(in the rows, 128 means zero)
A: rows in 4 groups, each row roughly a mix of its group's directions
A (128 x 10)
[[152  81 127 104  70 153 113  91 109 101]
 [114 125  86 188 136  78 134 129 156 163]
 [ 87 123 133  95 164 111 116 182 138 177]
 [ 99 164 162  87 150 142 119 135  78  86]
 [113  78 152 156 107 163 136 189 152 124]
 [144 159 140 147 176  99  69 129  87 133]
 [119 105 117 174 152  78 108 168 145 171]
 [112  80 120  75  70 155 134 136 146 117]
 [132 174 133 175 189 106 144 129 118 163]
 [156 120 133 188 152  76 143 130 155 163]
 [147 113 126 104 155  81  66 116  87 147]
 [116 124 168  45 115 147 148 136 122 109]
 [ 95 108 125  77  83 147 184 137 147 140]
 [126 118  65 168 111 142 111 133  74 104]
 [ 84 123  72 170 103 121 155 103 162 140]
 [156 119 164 142 140 119  62 159  82 134]
 [ 98  87 165  55 109 127 138 124 144 114]
 [128 157 113 166 125 134 208 116 161 120]
 [146 161 108 188 164 101  86 123 133 157]
 [140 146  89 159 138 110 167 195 154 134]
 [144  86 114  96  89 138  68 117 127  90]
 [128 158 153 134 153 112 200 149 170 145]
 [100  89 101 152  84 122 193 147 130 134]
 [109 156  77 184 117 128 141 111 176 146]
 [108  77 121  88  68 150 136 157 149 119]
 [109 134  89 135  94 148 196 101 155 107]
 [126 187 113 143 144 138 171  95 124  75]
 [158 161 132 167 189 114  81 111 119 131]
 [125 101 149  75  89 166 159 136 120  84]
 [134  96 160  73  96 163 141 128 101  85]
 [148  86 148 123 132 110  88 144 164 192]
 [116 144 195 131 117 123 158 113 113  67]
 [ 94 102 121  88  79 152 178 149 155 133]
 [150 142 166 137 175  95  67 111 103 127]
 [171 109 146 161 126 101 137 106 168 188]
 [106 160 150 124 133 137 141 146  61  73]
 [170 106 122 157 144 107  87 122 169 182]
 [ 88 121 127 103 182 111  93 125  83 166]
 [123 120 149  79  86 140 180 117 122  79]
 [110 150 112 178 117 131 184  87  92 113]
 [111 145 136 124 182 117  79 162 135 181]
 [130 123 148 175 145  87 103 167 164 174]
 [170 176 132 142 135 129 101  70  94 104]
 [150 111 125 148 182 117 105 138 100 194]
 [163 126 102 125  92 148 113  66  98  89]
 [ 84 173 108 156 172 115 164 142 125 165]
 [123 162 146 143 125 139 163  52 123  93]
 [115 160 183 114 122 122 167  97 120  72]
 [143  84 124  99  92 136  65 124 126  87]
 [139 165  80 184 126 141 122  81 153 143]
 [100 142 151  78  91 148 155 118 106  73]
 [160 106 141 132 122 129  57 106 103  80]
 [129 141  94 168 168 101  92 168 141 172]
 [160 147 115 177 151 105  63 122 112 104]
 [178 159 124 159 173 126  77 160 128 130]
 [109 159  75  95  86 140 160 108 166 118]
 [143  98 140 131 152 121  78 187  81 131]
 [ 74 101  87 159 131 100 182 129 137 136]
 [ 98 146 112 138 113 123 193  78 164 115]
 [167  84 155  92  82 142  99 119 127  90]
 [ 96 119 151  79 113 134 181 136 179 148]
 [145 162  83 202 136 123 152 106 136 129]
 [119 185 139 117 150 153 121 113  83  71]
 [ 96  90 108 124  72 142 188 135 145 132]
 [136 113 127 115  77 172 176 135 178 112]
 [103 133 121  85  88 154 183 104 163 106]
 [ 99 130  82 110  96 155 187 109 161 116]
 [118 166 187 105 150 156  94 169 147 140]
 [146  90 104 156 110  90 157 127 179 170]
 [126  58 119  76  91 140 106 144 125 143]
 [110  89  81 169 151 106 130 147 132 183]
 [127 101  80 193 141 105 145 142 133 168]
 [ 99 143 100 186 159 105  87 136 144 165]
 [126 131 133  76  97 150 178 139 120  71]
 [121  53  92 126  99 109 169 141 122 120]
 [105 159 157 107 151 137 103 128  65  82]
 [119 180 190 107 163 128 158 142 120 104]
 [138 127 118 124  89 172 174 147 190 120]
 [145 144 179 111 172  99  84 142  88 139]
 [120  86 105 186 127 113 103 152 162 171]
 [165 130 153 133 169 102  60 144 118 156]
 [159 167  93 185 121 150 118  84 107 141]
 [132 148 143 100 107 158 136  45 138 111]
 [111 174 125 167 177  96 147 157 143 163]
 [112  97 108 170 156  98 147 166 132 184]
 [117 164 191  75 129 142 155 119 112 102]
 [122 158 103  83 120 172  93 113  97  83]
 [129 150 148 139 180 101  75  80 106 120]
 [103  79 113 150 109 131 144 175 179 157]
 [120 107 144  51  89 143 157 138 150 113]
 [153 189 114 173 170 122 128  88 119 124]
 [128 157 147 154 188 102  91  80 112 121]
 [138  66 114 165 109  93 119 159 127 173]
 [117 113 165  62 106 160 170 145 145 119]
 [149 113  81 124 116 111  47 128 126 116]
 [133 176  89 173 150 118 155 114 178 141]
 [119 169 190 130 163  96 128 115 119  83]
 [107  81 163  60 122 134 106 146 103 122]
 [115  99 171  66 139 128  91 168 113 135]
 [ 95 120  75 159 165 110 111 110 126 182]
 [147 178  87 163 171 110  86 115 142 135]
 [130 145  83 184 156 105 135 173 147 158]
 [ 86  78 148  69 100 126 158 131 128 114]
 [127 115 102 189 144 124  93 150 163 176]
 [115 120 163  93  86 154 178 100 124  87]
 [100  90 134 135 163  81  88 156  92 154]
 [112  86 167  55 104 140 114 128 115 118]
 [153 188 148 105 109 173 151 106 149  95]
 [113 108 132  83  89 161 186 144 156 108]
 [ 93 105 138  96  75 134 174  83 136 118]
 [119 119 154 102  76 159 174 100 123  83]
 [146 110 190 147 151 118  84 129  99  84]
 [ 88 149 111 107 172 126  88 128  68 115]
 [102 142 176  49 126 148 140 120 119 128]
 [134  67 136  77  82 139 129 112  94 127]
 [132 127 122 180 160 110  78 116 137 186]
 [126 143 182  85 118 152  93 134  88  88]
 [112 169  97 160 145 100 156 133 179 167]
 [146 105 172 103  82 149 166 155 165 104]
 [143 126 137 111  50 145 175 126 120 100]
 [113 187  88 175 143  96 150 148 145 145]
 [128 161 173 157 171 123  95 133  72 125]
 [151 171 121 173 175 117  83 149 135 158]
 [ 91  82 154  64 101 127 155 136 127 112]
 [134 113 164 138 160 101  75 165  84 150]
 [128 127 147 145 109 145 154 112  47  92]
 [111 185 106 178 167 114 150 108 151 151]
 [159 123  66 160  77 145 138 112 124  97]]

the one row of each list that fits no group (the others fit one group, some only roughly)
- Z_831: [109 118 172  62 105 133 165 140 133  91]
- Z_324: [123 174 153 144 152 141 194 158 125 160]
- Z_482: [133 118 163  73  91 179 152 139 133  97]
- Z_269: [ 98 103 146  90  70 148 167 129 139  89]
- Z_112: [145 142 139 181 192 102 108 138 109 159]
- Z_59: [155 141 164  84  97 157 158 139  98  80]
- Z_608: [109 166  81 181 135 118 170 110 141 157]
- Z_851: [140  97 142  78  83 157 133  85 110  94]
- Z_699: [135 193 134 179 178 118 143 112 136 129]
- Z_215: [158 175  93 191 159 125 123 132 150 147]
 | Z_324
- Z_8: [137 150 126  80  83 168 141  97 152  84]
- Z_171: [ 76 152  87 146 153 106 160 132 149 176]
- Z_323: [131 159 140  83 126 159 133  79  82  90]
- Z_167: [134 101 147 106  79 163 143  91 128  71]
- Z_990: [118 108 135 104  74 167 193 116 114 123]
- Z_321: [ 89  84  93 117 157 107  98 138 168 166]
- Z_62: [125 135  86 123  96 185 138 111 113  70]
- Z_393: [142 160 116  91  87 154 161  96 168  92]
- Z_397: [ 99  73 133  86 126 120 109 129  68 112]
- Z_44: [141 187 113 161 162 132 105  82 156 151]
- Z_43: [124 125 148  78  87 139 180 136 179 129]
- Z_685: [146  60 161  86 105 127 113 137 136 165]
- Z_747: [127 125 124 199 158  98 165 161 127 158]
 | Z_685
- Z_409: [140  80 163  88  87 153 125 106 101  93]
- Z_381: [117 105 161  57 100 152 139  92 130 104]
- Z_428: [154 121 212 124 142 134 113 144 103  96]
- Z_891: [177  91 120 129 108 123  63 135 146 163]
- Z_517: [153 146 124  89  94 154 183  83 140 103]
- Z_108: [112  77 124  76  70 146 153 128 120 126]
- Z_158: [152  87  98 150  86 134 151 162 166 166]
- Z_899: [115 101 155  90  95 158 181 158 166 130]
- Z_387: [ 91 140 173  83 139 133 165  81 138 102]
- Z_35: [119  97 138  76  66 146 152 109 120  95]
- Z_236: [133 158 104 173 179 116 139 146 132 186]
 | Z_428
